Some points, each followed by its number:
array([1.20, 1.00, 0.80, 0.55, 0.48, 0.47, 0.31, 0.17, 0.60, 0.83, 1.08, 1.14, 1.16, 1.26, 1.46, 1.01, 1.19, 0.94, 0.98, 0.84, 0.74, 0.65, 0.84, 0.97, 1.46, 1.41, 1.33, 1.51, 1.38, 1.39, 1.02, 1.00]) 0
array([1.02, 1.04, 0.00, 1.00, 1.03, 1.14, 1.19, 1.09, 0.99, 0.72, 0.75, 1.01, 0.98, 1.01, 1.07, 0.86, 1.10, 1.24, 1.59, 1.44, 1.32, 1.26, 0.81, 0.50, 0.43, 0.58, 0.81, 1.16, 1.11, 0.00, 1.51, 1.69]) 1
array([0.28, 0.31, 0.43, 0.79, 0.78, 0.87, 1.01, 0.83, 0.70, 0.75, 0.71, 0.93, 1.13, 1.46, 1.42, 1.42, 0.00, 1.48, 1.52, 1.54, 1.59, 1.50, 1.38, 1.32, 1.39, 0.00, 1.51, 1.40, 1.26, 1.18, 1.08, 1.22]) 2
array([0.79, 0.84, 0.92, 0.85, 0.72, 0.86, 0.94, 0.64, 0.54, 0.37, 0.24, 0.24, 0.57, 0.65, 0.90, 0.94, 1.12, 1.11, 1.23, 1.14, 1.38, 1.17, 0.90, 0.76, 0.81, 0.70, 1.03, 1.15, 1.22, 1.48, 1.53, 1.42]) 3
array([0.90, 1.29, 1.30, 1.48, 1.40, 1.37, 1.09, 0.92, 0.72, 0.68, 0.54, 0.27, 0.31, 0.49, 0.70, 0.99, 1.32, 1.45, 1.54, 1.18, 0.84, 0.81, 0.51, 0.46, 0.29, 0.59, 0.41, 0.86, 0.86, 1.14, 1.34, 1.60]) 4
array([0.50, 0.53, 0.43, 0.54, 0.48, 0.29, 0.17, 0.43, 0.74, 0.86, 1.00, 1.08, 1.06, 1.20, 1.22, 1.15, 1.16, 1.02, 0.88, 0.84, 0.64, 1.02, 1.38, 1.41, 1.45, 1.58, 1.53, 1.26, 0.87, 0.81, 0.72, 0.71]) 5
array([0.96, 0.73, 0.79, 0.63, 0.54, 0.56, 0.00, 1.00, 1.21, 1.38, 1.38, 1.30, 1.06, 0.97, 0.75, 0.66, 0.68, 0.00, 0.00, 0.77, 0.89, 1.09, 0.00, 1.00, 1.16, 1.22, 1.25, 1.05, 0.75, 0.88, 0.81, 0.88]) 6
array([1.35, 1.09, 0.86, 0.79, 0.71, 0.58, 0.57, 0.60, 0.82, 0.84, 1.16, 0.89, 0.85, 0.80, 0.68, 0.49, 0.47, 0.59, 0.57, 0.47, 0.33, 0.53, 0.63, 0.78, 0.00, 1.04, 0.92, 0.86, 0.84, 0.71, 0.69, 0.74]) 7
array([1.03, 1.24, 1.09, 1.02, 0.82, 0.89, 0.87, 0.79, 0.57, 0.23, 0.13, 0.16, 0.70, 1.15, 1.49, 1.49, 1.45, 1.40, 1.44, 1.30, 1.30, 0.97, 0.65, 0.39, 0.30, 0.49, 0.82, 1.40, 1.40, 1.60, 1.45, 1.48]) 8
array([0.65, 0.79, 0.64, 0.74, 0.88, 0.99, 0.72, 0.91, 0.94, 0.74, 0.62, 0.73, 0.67, 0.50, 0.62, 0.81, 0.85, 1.05, 1.30, 1.29, 1.24, 1.21, 0.74, 0.52, 0.72, 0.48, 0.64, 0.93, 0.98, 1.26, 1.62, 1.75]) 9
array([1.03, 0.00, 0.87, 0.65, 1.11, 0.93, 1.03, 1.29, 1.21, 1.29, 1.35, 1.19, 0.00, 0.71, 0.51, 0.69, 0.59, 0.40, 0.37, 0.74, 1.01, 1.10, 1.30, 1.20, 1.16, 1.08, 0.81, 0.69, 0.53, 0.46, 0.12, 0.30]) 10
array([0.76, 0.83, 0.54, 0.60, 0.50, 0.41, 0.51, 0.42, 0.58, 0.67, 0.73, 0.63, 0.73, 0.75, 0.83, 0.71, 0.70, 0.00, 0.60, 0.64, 0.83, 1.04, 1.26, 1.36, 1.22, 1.16, 1.26, 1.10, 1.27, 1.14, 0.95, 0.80]) 11
array([0.84, 0.75, 0.84, 0.79, 0.88, 0.78, 1.08, 1.40, 1.45, 1.38, 1.25, 1.27, 1.07, 1.15, 0.98, 1.03, 0.87, 0.99, 1.00, 1.19, 1.27, 1.45, 0.00, 1.51, 1.64, 1.19, 0.00, 1.10, 0.95, 1.12, 0.93, 1.12]) 12
array([0.12, 0.47, 0.81, 1.05, 1.11, 1.42, 1.58, 1.40, 0.00, 0.66, 0.62, 0.73, 1.07, 1.22, 1.11, 1.04, 1.05, 1.06, 1.17, 1.45, 1.57, 1.43, 1.29, 1.16, 0.79, 0.99, 0.99, 1.06, 0.91, 0.90, 0.97, 1.22]) 13
array([1.03, 1.18, 1.41, 1.46, 1.23, 1.38, 1.07, 0.91, 0.80, 0.00, 0.88, 1.11, 1.32, 1.28, 1.45, 1.69, 1.81, 1.89, 1.78, 1.49, 1.11, 0.92, 0.90, 0.89, 0.96, 1.03, 0.96, 1.22, 1.35, 1.51, 1.38, 1.44]) 14
array([0.99, 0.91, 0.91, 0.00, 0.71, 0.98, 1.08, 1.11, 1.35, 1.43, 1.50, 1.12, 1.14, 0.84, 0.68, 0.87, 0.92, 1.01, 0.94, 0.90, 1.01, 0.79, 0.97, 1.06, 1.20, 1.07, 1.10, 1.08, 0.83, 1.10, 0.86, 0.72]) 15
array([1.16, 1.10, 1.21, 1.25, 1.01, 0.00, 1.06, 1.63, 1.58, 1.77, 1.58, 1.48, 1.43, 1.02, 1.03, 0.90, 0.84, 0.91, 0.65, 0.77, 0.80, 1.00, 0.89, 1.09, 1.30, 1.37, 1.16, 0.89, 0.87, 0.76, 0.68, 0.00]) 16
array([0.92, 0.90, 0.63, 0.63, 0.84, 0.96, 1.11, 1.30, 1.22, 1.45, 1.16, 1.29, 1.11, 1.01, 0.83, 0.71, 0.59, 0.45, 0.68, 0.82, 1.04, 0.99, 1.07, 1.12, 1.01, 0.95, 0.82, 0.69, 0.66, 0.60, 0.41, 0.43]) 17
New points follow, each followed by the number of its nearest point above by angle, seen from the average point of the numbered points.
array([1.16, 1.12, 0.99, 1.11, 1.18, 0.99, 1.09, 1.07, 1.00, 1.13, 1.13, 0.99, 0.62, 0.85, 0.79, 0.67, 0.90, 0.89, 0.78, 0.78, 0.68, 0.79, 0.80, 0.62, 0.66, 0.52, 0.48, 0.48, 0.50, 0.55, 0.84, 0.73]) 7
array([1.27, 0.99, 0.72, 0.80, 0.51, 0.37, 0.48, 0.67, 0.95, 1.17, 1.27, 1.20, 1.40, 1.43, 1.49, 0.00, 1.11, 0.00, 0.84, 0.61, 0.83, 0.00, 1.20, 1.40, 0.00, 0.00, 1.48, 1.38, 1.39, 1.08, 0.00, 0.63]) 7
array([0.40, 0.60, 0.61, 1.00, 1.34, 1.03, 0.92, 1.04, 0.59, 0.67, 0.79, 0.53, 0.51, 0.43, 0.00, 0.76, 0.88, 0.98, 1.02, 1.04, 0.94, 0.72, 0.70, 0.76, 0.76, 0.43, 0.41, 0.56, 0.00, 0.89, 0.82, 0.00]) 10
array([1.52, 1.24, 1.33, 1.35, 1.15, 1.50, 1.40, 1.60, 1.50, 1.44, 1.62, 1.63, 1.46, 1.44, 1.18, 0.00, 1.11, 1.10, 1.19, 0.98, 1.01, 1.18, 1.09, 1.06, 1.08, 1.07, 0.85, 0.78, 0.80, 0.69, 0.79, 0.68]) 16
array([1.22, 1.20, 1.30, 1.14, 1.43, 1.42, 1.03, 0.92, 0.88, 0.73, 0.85, 1.00, 1.31, 1.31, 1.50, 1.42, 1.44, 1.40, 1.58, 1.71, 0.00, 1.22, 0.89, 1.16, 0.91, 1.08, 1.11, 1.21, 1.39, 1.51, 1.29, 1.29]) 14
array([0.61, 1.34, 0.00, 0.00, 0.00, 1.16, 1.21, 1.33, 1.19, 0.82, 0.73, 0.56, 0.67, 0.75, 0.89, 0.78, 0.96, 1.07, 0.89, 0.78, 0.60, 0.67, 0.68, 0.51, 0.26, 0.36, 0.26, 0.61, 0.97, 1.14, 1.59, 1.32]) 9
array([1.11, 1.09, 1.05, 1.35, 1.40, 1.23, 1.25, 1.15, 0.87, 0.68, 0.57, 0.78, 0.75, 0.86, 0.90, 0.92, 1.05, 0.86, 1.05, 1.06, 0.89, 1.02, 0.96, 0.69, 0.83, 0.78, 0.80, 0.87, 0.93, 0.82, 1.03, 0.98]) 4
array([0.97, 1.45, 1.54, 1.40, 1.27, 1.07, 0.85, 0.85, 0.62, 0.42, 0.00, 0.38, 0.66, 0.92, 1.02, 1.32, 1.44, 1.69, 1.60, 1.13, 0.82, 0.78, 0.68, 0.57, 0.65, 0.34, 0.49, 0.70, 1.07, 1.35, 1.48, 1.75]) 4
array([1.52, 1.42, 1.69, 1.55, 1.62, 1.60, 1.58, 1.32, 1.46, 1.44, 1.68, 1.41, 1.41, 1.27, 1.31, 1.31, 1.15, 1.03, 0.00, 1.26, 1.13, 0.84, 0.96, 0.76, 0.73, 0.76, 0.83, 0.57, 0.59, 0.64, 0.64, 0.75]) 16
array([1.37, 1.29, 1.22, 1.07, 1.08, 1.05, 0.74, 0.70, 0.82, 0.94, 1.19, 1.24, 1.17, 1.14, 1.07, 0.91, 1.15, 0.74, 0.66, 0.62, 0.60, 0.66, 0.79, 1.12, 1.14, 1.32, 1.16, 1.06, 0.78, 0.67, 0.49, 0.34]) 16
array([0.62, 0.88, 1.13, 1.03, 0.96, 0.90, 0.91, 0.81, 0.65, 0.84, 0.84, 0.82, 0.82, 0.97, 0.94, 1.11, 1.37, 1.50, 1.39, 1.29, 1.10, 0.89, 0.79, 0.77, 1.05, 1.04, 1.07, 1.03, 0.00, 1.45, 0.00, 1.98]) 4
array([0.00, 0.97, 1.21, 1.31, 0.98, 0.90, 0.98, 1.13, 1.29, 1.53, 1.50, 1.24, 1.12, 0.99, 1.01, 1.17, 1.24, 1.39, 1.14, 1.10, 0.93, 1.25, 1.35, 0.00, 1.48, 1.36, 1.08, 1.05, 1.00, 1.24, 1.22, 1.27]) 16
array([0.97, 0.96, 1.05, 1.04, 1.00, 1.10, 0.82, 1.02, 1.17, 1.18, 1.20, 1.42, 1.05, 1.06, 1.04, 1.00, 0.95, 0.88, 0.84, 0.00, 0.89, 1.10, 1.26, 1.48, 1.66, 1.59, 1.34, 1.18, 1.10, 0.87, 0.66, 0.68]) 16
array([0.90, 0.89, 0.70, 1.06, 0.90, 0.68, 0.64, 0.77, 0.80, 0.97, 1.12, 1.02, 0.72, 0.56, 0.41, 0.53, 0.56, 0.56, 0.66, 0.42, 0.40, 0.67, 0.00, 0.75, 0.80, 0.80, 0.83, 0.46, 0.53, 0.70, 0.66, 0.79]) 7
array([0.89, 1.17, 1.14, 1.34, 1.49, 1.45, 1.47, 1.32, 1.18, 1.10, 0.89, 0.94, 0.91, 1.07, 0.90, 0.93, 1.01, 1.27, 1.31, 1.45, 1.26, 0.92, 0.89, 0.68, 0.32, 0.27, 0.32, 0.44, 0.62, 0.90, 1.18, 1.36]) 4
array([0.84, 0.76, 0.96, 1.26, 1.21, 1.57, 1.33, 0.95, 0.98, 0.71, 0.64, 0.55, 0.47, 0.45, 0.53, 0.77, 1.00, 1.25, 1.33, 1.46, 1.28, 0.95, 0.69, 0.72, 0.60, 0.45, 0.44, 0.32, 0.39, 0.55, 0.99, 1.21]) 4
array([1.03, 1.14, 1.14, 1.58, 1.46, 1.38, 1.90, 1.59, 1.48, 1.30, 1.35, 1.18, 0.92, 0.97, 0.88, 0.85, 1.08, 1.10, 1.23, 1.36, 1.32, 0.96, 0.98, 0.68, 0.45, 0.58, 0.41, 0.52, 0.41, 0.66, 1.08, 1.14]) 4
array([0.82, 0.76, 0.60, 0.88, 0.94, 0.69, 0.90, 1.08, 1.16, 0.00, 1.40, 1.16, 0.98, 0.76, 0.89, 0.62, 0.63, 0.62, 0.49, 0.64, 0.79, 0.72, 1.08, 1.38, 1.37, 1.50, 1.26, 0.87, 0.74, 0.88, 0.62, 0.64]) 10
array([ 0.61,  1.04,  1.42,  1.33,  1.29,  1.10,  1.12,  0.85,  0.72,  0.63,  0.42, -0.04,  0.30,  0.53,  0.57,  0.79,  0.87,  0.88,  0.77,  0.68,  0.73,  0.69,  0.44,  0.35,  0.00,  0.30,  0.07,  0.34,  0.63,  0.83,  1.09,  1.08]) 4
array([1.21, 1.82, 1.88, 1.99, 1.56, 1.41, 1.70, 1.67, 1.40, 1.15, 0.85, 0.60, 0.62, 0.80, 0.85, 1.06, 1.14, 1.11, 0.98, 0.69, 0.00, 0.81, 1.10, 0.77, 0.46, 0.34, 0.53, 0.73, 1.01, 1.12, 1.18, 1.07]) 4
array([0.98, 0.95, 1.07, 0.98, 1.09, 1.20, 1.00, 0.00, 0.67, 0.74, 0.62, 0.63, 0.67, 0.71, 0.69, 0.54, 0.00, 0.56, 0.83, 0.81, 1.09, 0.87, 0.66, 0.57, 0.00, 0.81, 0.72, 0.72, 0.58, 0.40, 0.61, 0.88]) 7
array([1.09, 1.22, 1.09, 0.73, 0.60, 1.02, 0.99, 0.99, 0.83, 0.62, 0.54, 0.51, 0.78, 1.07, 0.00, 0.00, 0.76, 1.02, 0.00, 1.13, 1.19, 1.18, 0.97, 0.47, 0.47, 0.47, 0.79, 1.24, 1.11, 1.19, 0.00, 0.69]) 7
array([0.59, 0.77, 0.67, 0.62, 0.47, 0.30, 0.52, 0.66, 0.89, 0.87, 0.00, 0.90, 0.77, 0.74, 0.75, 0.86, 0.88, 0.70, 0.64, 0.63, 1.05, 1.02, 1.20, 1.42, 1.44, 1.54, 0.00, 1.34, 1.29, 1.18, 1.12, 1.21]) 11
array([1.29, 1.15, 1.01, 0.95, 0.89, 0.54, 0.67, 1.06, 1.13, 1.01, 1.31, 1.29, 1.31, 1.38, 1.00, 0.95, 0.78, 0.56, 0.41, 0.69, 0.68, 0.89, 1.09, 1.22, 1.45, 1.50, 1.52, 1.45, 1.29, 1.03, 0.91, 0.67]) 16
